A single turn carries every row of the set below to another of its rows. Some are shown first; where does it send the rows asked next?
nupaz: [ 2.31 -3.41  1.29 -0.24 -1.36  1.09 -1.79  0.24  0.41  2.31 -0.27 -2.41]
Mit: [ 1.40 -2.12  0.78  0.25 -1.58  1.78 -1.64 -1.03 -2.16  2.33 -0.02 -2.40]
nuz: [ 2.38 -2.11 -0.24 -0.09  0.90 -3.33 -0.68  1.12 -2.04 -1.09 -0.38  2.03]
mipi: [ 2.49 -2.73  0.90  0.36 -1.03  1.22 -3.12 -0.84  1.18  2.12  0.00 -1.10]
ges: [ 1.84 -1.68 -1.23  0.37  1.29 -2.84  0.04  0.13 -1.57 -1.65  0.74  1.34]
tesi: [ 1.69 -2.97  1.29  2.10 -0.55  0.98 -2.81 -0.16  1.67  2.27 -0.01 -1.83]
gur: [ 0.45 -0.29  1.21 -0.93  3.49 -0.53 -1.15  2.89  0.18 -0.60 -1.61  1.13]
Bazep: [-1.00 -1.92 -1.24  2.03  0.97 -1.10 -2.14  1.11  2.81  2.98  0.95 -2.62]
pak: [-3.71 -0.23 -0.65 -0.25  0.40 -0.20 -1.04 -0.27 -2.28  1.50 -0.58 -1.97]
ketu: [-2.58 -1.96 -1.24  1.89  0.44 -2.22 -0.72  1.71  1.00  1.33  0.40 -3.20]
vagag: [ 2.15 -2.54  0.45  1.07  0.22  0.69 -2.47  0.23  1.09  2.94  1.58 -2.67]
zep: [ 0.11 -2.56  1.42 -0.11 -0.71  2.37 -2.34 -0.53 -1.20  2.93 -1.10 -1.50]
Lesi: [-2.67 -1.58 -0.30 -0.90 -0.13 -0.02 -1.47 -0.81 -2.66  3.05 -1.06 -1.75]
todis: [ 1.22 -3.49 -0.25  1.97 -0.21 -1.09 -1.70  1.86  2.34  1.83  1.10 -2.91]
Kag: [ 0.95 -0.97  0.02 -0.85  1.39  0.06 -1.13  0.69  1.98 -0.96 -3.28  2.03]
Botom: [ 1.03 -3.13 -1.32  2.58  0.00 -1.48 -2.82  0.60  2.53  1.69  1.54 -1.39]
kedid: [-2.94 -1.08 -1.45  1.19  0.44 -2.72 -1.45 -0.50 -0.30  2.42  0.23 -2.60]
Mab: [ 2.28  0.35  0.44 -0.40  1.43 -0.59 -1.04  0.45  2.09 -1.10 -2.46  1.65]
pivu: [ 1.90 -1.10 -0.21 -0.32 -0.05 -2.81 -0.46  0.16  0.13 -1.34 -2.81  2.10]
Vavub: [-0.49 -1.97 -0.77  3.08  0.17 -2.00 -2.20 -0.31  2.42  1.89  1.09 -2.54]
seled: [ 0.27 -1.21 -0.30 -0.52  3.02 -0.27 -0.48  2.58 -2.58 -0.28 -0.44  1.93]
Miraz: [ 0.91 -1.13 -0.31 -1.32  3.70 -1.60 -0.44  1.76 -2.08 -0.67  0.82  0.83]
dofuf: [-0.33 -0.91  1.07 -1.64 -0.80  2.30 -2.13 -1.19 -1.73  1.97 -1.46 -1.48]
gube: [-2.85 -1.42 -2.33  2.11  0.93 -2.63 -1.92  1.00  0.39  1.35  1.26 -1.89]
dufan: [ 2.42 -0.85 -1.40 -0.20  0.89 -3.55 -0.85 -0.16  0.97 -0.78 -1.47  2.05]
koni: [ 2.02 -1.69 -1.04  0.62 -0.03 -1.76 -0.40 -0.43  0.81 -2.05 -1.87  2.40]
nibap: [-2.13 -1.20 -0.65  0.13 -1.62  0.53 -0.69 -1.22 -2.21  2.25 -1.47 -1.95]
gom: [ 0.23 -0.60  0.38 -1.98  3.79  0.42 -1.26  2.02  0.03 -0.31 -1.47  1.55]
lelif: [-0.35 -1.86  1.16 -1.53 -1.51  1.06 -0.84 -0.52 -1.50  2.10 -1.95 -2.79]
dede: [-3.46 -1.08 -2.19  1.21 -0.25 -1.43 -1.22  0.19  0.49  2.45 -1.09 -2.22]
Giros: [ 1.01 -1.93 -1.59 -0.54  1.98 -3.22 -0.27  1.33 -1.99 -0.30 -0.21  2.08]
Fima: [ 0.94  0.11  1.11 -0.60  2.86  1.28 -0.82  2.06 -0.14 -0.82 -1.63  1.76]
Sim: [ 0.67 -0.01  0.71 -0.74  1.48 -1.21 -1.00  1.26  1.34 -0.98 -3.51  1.76]
zer: [ 1.27 -1.48  0.65 -0.47  3.33 -1.85 -0.91  2.97 -1.98 -0.64  0.34  1.46]
Biso: [-3.57 -0.80 -0.41 -0.52 -0.24 -0.97 -0.14  0.42 -1.26  1.58 -1.48 -3.03]

kedid -> zep
Fima -> dufan
gom -> koni
And these:
Mit -> Bazep
dofuf -> Botom
Biso -> nupaz
zer -> Sim

A single turn carries every row of the set below to another of its rows. Some are shown first; where does it send the rows asked next?
pufil: [-1.84 -0.86 -0.92  1.34 -3.28 -1.39 -1.81 -1.84 -0.61  2.60 -0.65 -2.02
 -2.21 -0.20  1.43  0.34 -0.78  2.02  2.33  4.07  0.20  4.62  2.01 -0.87
  1.16 -0.08 -3.33 -2.85 -2.84  2.15 -0.34  0.08 -1.99 -0.48 -2.40  3.63
  0.96]
rato: [-0.11  0.39 -2.55  3.23 -1.44 -0.71  0.91 -0.17  0.03  3.81 -0.15 -1.62
 -4.88 -3.41  0.89  1.11  1.65  0.69  0.40  0.63  1.34  2.28  6.29  1.88
  0.61 -0.15  0.01 -2.28  0.32  0.19 -1.26  0.05 -1.85  0.12 -3.50  4.58
  0.46]
vogek: [ 1.21 -1.39 -0.21 -1.03 -3.12 -0.60 -2.70 -0.56  2.18  4.04  2.05 -0.26
 -2.32  1.38  1.57 -0.91  0.56  0.36 -0.10  4.61 -0.37  2.81  1.92  0.67
 -1.15 -3.69 -2.06 -2.38 -3.12 -0.58 -1.96 -0.75  3.77 -1.73 -1.57  1.11
  0.49]
raz: [-0.84  1.27  1.34  0.41 -1.75  3.10  2.71 -2.15  3.32  2.41 -0.70 -2.90
 -1.35 -2.61  1.29  0.38 -0.28 -0.22 -1.25 -0.69 -3.27  1.72  4.72  2.72
  1.39  1.56 -0.31 -1.35 -0.38  0.06  0.78 -2.60 -1.49  0.14 -1.71  0.82
 -1.40]
kimog: [ 0.25  0.86 -0.54 -1.61 -3.03 -1.84 -0.40  0.56  1.46  1.38 -0.35 -1.12
 -2.52 -3.62  2.55 -1.48 -0.86 -0.06  1.78  0.74 -2.66  2.53  5.33  1.66
  1.13  0.87 -4.24 -4.15 -1.44  0.28  2.29 -2.23  0.86 -0.88 -1.43  2.21
 -2.25]
sak: [-0.58  1.05 -0.73 -1.75 -3.02  0.70 -1.17  0.36 -0.77  3.44 -0.01 -4.54
 -5.66 -0.51  3.02  1.92 -0.03  0.38 -0.03  0.37  2.19  3.75  2.64  1.39
  1.31 -0.99 -4.37 -0.86 -0.65 -0.27 -0.47 -1.19  1.97 -0.41 -2.43  1.40
  0.15]
bezo: [ 2.11 -0.11  0.09 -1.70 -2.15 -3.35  0.05 -1.19  4.71  3.41  2.31 -2.06
 -4.78 -3.00  0.55  0.33  3.06 -1.36 -0.56  0.25 -0.30  0.50  4.23  0.39
  1.84 -2.76  0.31 -4.93 -2.01 -0.74 -0.28 -1.05  0.91  0.15 -3.06  1.21
 -0.19]
rep: [ 1.95  1.50 -1.22  2.36 -1.00  0.66 -1.72 -0.31 -0.27  3.36 -2.01 -0.66
 -2.73 -1.68  1.99 -2.39  0.86  0.30 -0.13 -0.62  1.68  4.46  0.58  0.14
  0.75 -0.68 -0.50 -2.88 -0.78  0.03 -0.61 -5.35  2.14 -1.05 -2.73  4.86
  0.04]
pena: [-1.11  0.70 -0.60 -1.45 -2.89  1.06 -1.33  1.33  0.25  4.08  0.79 -3.97
 -5.06 -0.75  2.05  0.72  0.43  0.48 -0.31 -0.17  1.66  4.11  3.39  1.61
  0.91 -1.33 -4.67 -0.20 -1.20 -1.12 -2.01 -1.25  2.33 -1.95 -1.44  0.86
 -0.18]
Reze: [ 0.06 -2.39  2.54 -1.93 -0.63 -1.32  0.72 -1.01  0.79  2.66  2.29 -2.90
 -2.32  0.01 -0.70  0.31 -0.09  0.65 -1.77  0.66  1.61  1.70  3.76 -1.16
  2.93 -0.32 -2.69  0.38 -3.85 -0.36 -1.27 -0.99  0.62  1.25 -3.04  1.67
  1.99]
zesof: [ 1.13 -1.59  0.93  2.24 -2.74  0.53  1.73 -1.33  2.95  4.35  0.13 -0.95
 -2.62 -3.88  2.87 -1.49 -0.32 -0.32  2.90 -0.64 -1.41  4.06  2.95  1.94
 -1.00 -0.38  0.45 -2.83  1.53  2.81 -2.69 -1.75 -0.25 -3.15 -3.52  3.24
 -2.34]
vos: [-0.74 -1.46  2.01  0.53 -1.72  2.39  1.25  1.59  2.63  3.29  0.47 -6.02
 -4.86 -3.25  3.72 -1.56  0.16 -0.42  2.34  1.91 -2.06  3.41  1.59  2.30
 -1.94 -0.62 -0.76 -0.48 -2.14 -1.82 -2.14 -3.90  0.54 -0.51 -2.84  0.97
 -2.32]
tesok: [-1.88 -1.30  0.35  1.57 -3.71 -1.87 -1.55 -2.20  0.14  2.90  0.56 -2.14
 -1.74 -0.45  0.75  0.78 -1.28  0.93  1.94  3.58 -0.10  3.12  2.46 -1.03
  1.71 -0.05 -2.91 -3.34 -3.08  2.04 -1.15  0.81 -3.29 -0.42 -2.07  2.46
  0.94]
roda: [ 0.17 -2.02  3.17  1.74 -2.57  0.59  1.19 -2.47  4.49  5.54 -0.74 -3.65
 -2.79 -2.20 -0.07  0.58  0.35  0.18  1.27  1.47 -2.83  2.83  0.77  1.93
 -1.70  2.54 -1.92 -3.59 -3.26  0.28 -1.84 -1.38 -3.09  1.52 -3.27  4.33
  0.29]
tisi: [-0.17  0.58  0.16  0.39 -0.02 -0.04  1.43 -3.15  0.60  1.67 -1.31 -1.55
 -2.62 -2.58  3.26  0.95  2.26  1.28  0.35  0.70  0.57  0.18  0.62 -1.58
  2.18 -1.24 -1.54 -4.31 -2.12  1.09  3.20 -3.66 -1.07  0.31 -3.03  1.29
  0.59]
tuv: [ 1.65  0.75  0.03  1.53 -0.72  2.15 -0.87 -1.61  4.46  4.08 -0.84 -2.93
 -1.52 -2.44 -0.90 -3.63  0.33 -1.82 -0.71 -1.68  0.25  3.42  3.16  0.27
  0.30 -1.07  0.12 -3.59 -0.78 -1.93 -1.99 -5.31  2.28 -0.87 -3.58  2.18
 -0.90]
Kog: [ 0.82 -1.44  0.06 -0.24 -3.00  0.08  1.68 -0.60  3.24  5.52  3.73  0.73
 -2.40 -2.26  1.80  0.95  0.91  0.48  0.80  2.22 -1.41  2.17  1.54  1.57
 -1.09 -2.93  0.18 -2.68 -0.25  2.96 -2.46 -2.09 -1.66 -1.36 -5.13  4.27
 -0.59]
mutud: [ 0.01 -1.42  2.22  0.98 -2.62  0.13  0.43 -1.93  3.74  5.09 -0.93 -3.94
 -2.23 -3.12 -0.12  0.27  0.68  1.03  1.44  1.83 -2.88  2.93  1.02  2.44
 -2.36  2.08 -1.84 -3.61 -3.83  0.75 -2.28 -1.54 -3.26  2.63 -3.33  4.40
  0.46]
sako: [ 0.55 -1.84  1.49  4.05 -2.63  0.47  0.75  0.04  3.94  2.61 -2.19 -2.07
 -3.56 -0.42 -0.27 -1.47  0.80  1.97  0.68  3.15 -0.99  1.89 -0.84  1.05
 -1.42  0.50  0.76 -3.85 -1.75 -3.00 -1.85 -3.33  0.58 -3.20 -0.12  2.23
 -0.61]
Leg: [-0.27 -1.45  1.64 -0.37 -2.06  2.07  0.70  1.32  3.04  3.04  1.06 -6.44
 -5.31 -3.73  3.38 -2.06  0.13 -0.91  2.50  1.81 -0.82  3.50  1.69  2.93
 -2.31 -1.13 -0.92 -0.30 -2.17 -1.75 -0.99 -3.63  0.25  0.34 -3.00  1.38
 -1.66]
feg: [-1.57 -4.41  2.51 -0.26 -0.12  1.22  1.74 -0.16  3.54  0.39 -2.18 -2.00
 -4.03 -1.03  0.57  1.51 -0.09 -0.52  0.79 -2.13  0.68  0.22  1.95 -0.05
  0.97  0.45 -0.98 -3.28 -2.85 -2.05 -2.16 -3.73  0.84  0.14 -4.07  3.21
  0.42]
febek: [ 0.11  1.57  1.40 -2.52 -2.32  3.27  0.11  0.71  3.54  2.17  3.24 -1.71
 -1.52 -0.55  1.23 -0.28 -0.47 -0.52 -2.18  1.65 -3.63  2.40  4.02  2.40
  1.29 -1.41 -0.79 -0.83 -1.49  0.13  0.05 -4.98 -0.70  0.32 -3.28  2.65
 -0.61]
pefu: [ 0.82 -1.87  1.26  2.91 -2.63 -0.08  0.52  0.48  3.55  0.85 -2.12 -1.15
 -3.91 -0.57 -0.44 -1.34  1.38  1.81  1.12  3.03 -1.12  1.85 -0.69  1.68
 -1.45 -0.02  0.18 -3.95 -1.41 -2.74 -1.56 -2.80  0.99 -3.62 -0.24  2.11
 -0.15]
risa: [ 0.48 -3.03  1.46 -2.48 -0.36 -1.08  0.16 -1.00  1.62  3.05  2.45 -2.11
 -2.38  0.67 -0.31  0.97 -0.07  1.35 -2.37  2.09  1.31  1.94  3.47 -0.66
  2.82 -1.44 -1.77 -0.25 -3.64  0.41 -2.10 -0.98 -0.19  1.06 -3.46  2.67
  2.16]
Ganu: [ 0.97 -1.24 -0.43  1.00 -3.01 -0.81 -2.52 -1.55  1.55  4.54  1.29 -0.63
 -2.82  0.35  1.28 -0.87  0.62  0.23  0.31  4.52  0.15  2.83  2.51  0.20
 -2.04 -3.48 -2.26 -2.77 -3.68 -0.26 -2.57 -0.41  3.43 -2.94 -1.03  1.50
 -0.06]
Pufo: [-1.51 -4.32  3.10 -0.07  0.56  1.28  2.00 -0.19  3.91  1.24 -2.05 -3.05
 -3.96 -1.08  1.62  0.58  0.52 -1.48  0.79 -1.75  0.01  0.49  1.45 -0.61
  0.32  0.98 -1.90 -3.54 -2.64 -1.75 -2.45 -4.01  0.79 -0.08 -4.45  2.18
  0.26]
zubol: [ 0.48 -1.99 -2.25  1.99  0.27 -1.80  0.01  0.83  1.82  3.18  1.26  0.34
 -1.03 -2.29 -0.74 -3.67 -0.21  1.70 -1.81  1.66 -1.60  3.21  5.14  1.86
  0.35 -2.64 -2.08 -2.47 -3.34 -1.21 -1.05 -3.98  0.18 -0.29 -3.10  2.55
  0.64]
sef: [ 0.62 -1.73  0.48  1.05 -0.57 -0.73  4.16 -3.45  3.25  3.36 -0.08 -2.66
 -1.39 -3.73  0.00 -2.31  1.61  1.40  0.05  1.19 -0.86 -0.02  1.14 -1.10
  0.12 -1.75 -0.31 -5.07 -1.12  0.49 -0.05 -3.53 -1.40 -1.21 -3.43 -0.56
 -0.84]

sako -> roda
tuv -> zesof
And these:
febek -> rep
pena -> Ganu
mutud -> feg
zubol -> rato
risa -> sak

A single turn carries every row of the set below to another of its rows. Some are shown first; where does it send the rows asked next?
sebu: [-1.59 -1.59 -0.38  2.55 -0.10  1.35  3.19  0.40 -0.29  1.40 -2.70  2.23
  0.27  0.83  1.73 -2.10 -2.80  2.41  3.19  5.28  1.16  2.30]
dovup: [-4.46 -0.70  2.56  0.32  0.21 -2.63  1.07 -2.23  3.05  2.86 -0.50  3.83
 -0.94  0.99  0.74  1.95  0.90  1.64  3.04  3.81  1.55 -0.49]
vil: [-0.76 -0.66  3.22 -1.38  0.07 -1.77  1.83 -0.44  1.55  0.34 -2.63  4.84
 -1.23 -0.84  0.72  3.26 -0.07 -0.45  3.16  2.07  1.22  1.96]
sis: [-1.40  0.14 -0.50  1.85  1.99  0.52  0.92 -2.00  1.27 -0.24  0.21  5.29
 -2.26 -0.12  1.37  2.05  0.12  1.34  3.01  3.05  1.74  4.23]
Molis: [-4.41 -1.82  0.83 -2.33  0.42 -1.68  1.21  0.38 -0.63  0.39  0.85  3.55
 -1.62  3.62  0.53 -1.54  1.18  2.06  1.20 -0.56  2.38  0.73]
gapat: [-2.85 -0.72  4.65  0.56 -0.29 -3.76  2.00 -2.12 -2.18  1.28 -0.48  0.25
  0.27 -0.65  1.79 -1.71 -1.49  2.35  1.32  0.50  0.50  2.46]
fanam: [-0.58 -0.72  0.57  0.70 -0.43 -1.60  2.75  2.80 -2.07 -0.13 -1.58  1.32
 -0.69  0.43 -0.86 -2.54 -1.93  1.70  2.10  1.39  3.02  3.09]
Kopov: [-5.12  1.61  0.08  2.17  0.09 -0.16  0.61 -1.71  0.59  0.09  0.62  4.90
 -0.34  1.86  2.10 -2.03  1.42  1.53  2.71  3.27  1.76  3.22]
davo: [-1.08 -2.08 -0.70 -1.86 -1.37 -0.38  1.15 -0.94 -0.39  0.27 -1.69  1.38
  1.06 -0.85  1.68 -0.33  0.77 -0.89  1.81  2.70 -2.71 -1.99]
Naneg: [-4.44 -2.14  0.12  1.20  1.13 -2.22  0.23 -1.54 -0.39  0.71 -0.61  2.28
 -2.56 -0.15  2.02 -2.44 -1.06  3.68  3.48  2.41 -3.42 -0.43]
zalus: [-1.02  0.82  1.10  1.03  1.71 -4.25 -1.26 -3.03 -1.73  1.44 -0.12  0.84
 -1.86 -1.14  1.49 -1.88  1.25  3.18  2.80  2.63 -0.47  1.24]
Gidi: [-0.76 -0.69  0.02 -3.83  0.13  0.34  2.85 -2.25 -0.58 -2.67 -2.19  3.61
 -0.56  1.16  0.73 -0.25 -1.11 -0.34  3.76  0.84  2.38  0.97]
neven: [-3.72 -0.40  1.78  2.51 -0.43  0.40  2.15 -2.16  1.13 -0.90 -1.87 -1.21
 -0.78 -1.02  1.35  1.82 -1.40 -0.27  1.84  1.91  0.83  0.97]
Ris: [-0.09 -0.95 -0.63  0.92  1.38 -1.32  2.71 -0.15  0.30  1.76 -0.92  2.94
 -2.20 -1.33 -1.16  0.50 -2.42  2.40  2.80  5.58 -0.91 -0.80]
gome: [-4.28 -2.31  2.97 -0.15  1.03 -0.34  0.84 -1.81 -1.44 -1.58 -0.58  0.35
  0.85  0.33  2.70 -3.55 -1.83  2.53  1.84  3.87 -0.15  0.46]
Nurul: [-1.31 -1.31  0.36  2.21 -0.46 -0.94  0.11  0.56 -1.34  1.45  0.64  1.60
  1.00 -0.83  2.38  0.15  2.10  0.26 -0.31  1.68 -0.48  3.92]
firu: [-2.43  2.54  1.85 -2.94  0.18 -1.78  2.52 -4.00 -0.81 -0.57  0.04  4.09
 -0.79  1.75  0.61 -0.23  0.63  0.39  1.20  2.33  0.60 -1.15]
Gov: [-1.91 -3.79 -2.47 -1.14  0.40  0.19  2.05 -0.20  0.09  0.47  0.30  5.82
 -0.84  1.55  1.20 -0.45 -0.31  1.82  3.17  0.44  1.02  3.03]
tiden: [-1.77 -0.75 -3.38  0.79  0.54 -0.60  1.50 -2.70 -1.40 -0.06  0.73 -0.14
 -2.60  0.32  0.58 -0.17  0.17  1.74  1.61 -1.26 -0.10  0.42]
memin: [ 2.15  1.37  0.40 -0.86  1.30 -2.04  2.57  0.32 -2.73  1.04 -2.58  1.86
 -3.34  0.89  0.04 -0.26 -0.73  1.96  1.39  2.40  0.08  0.82]

Gov -> sis
neven -> davo
And these:
Naneg -> zalus
Ris -> memin
Molis -> Kopov

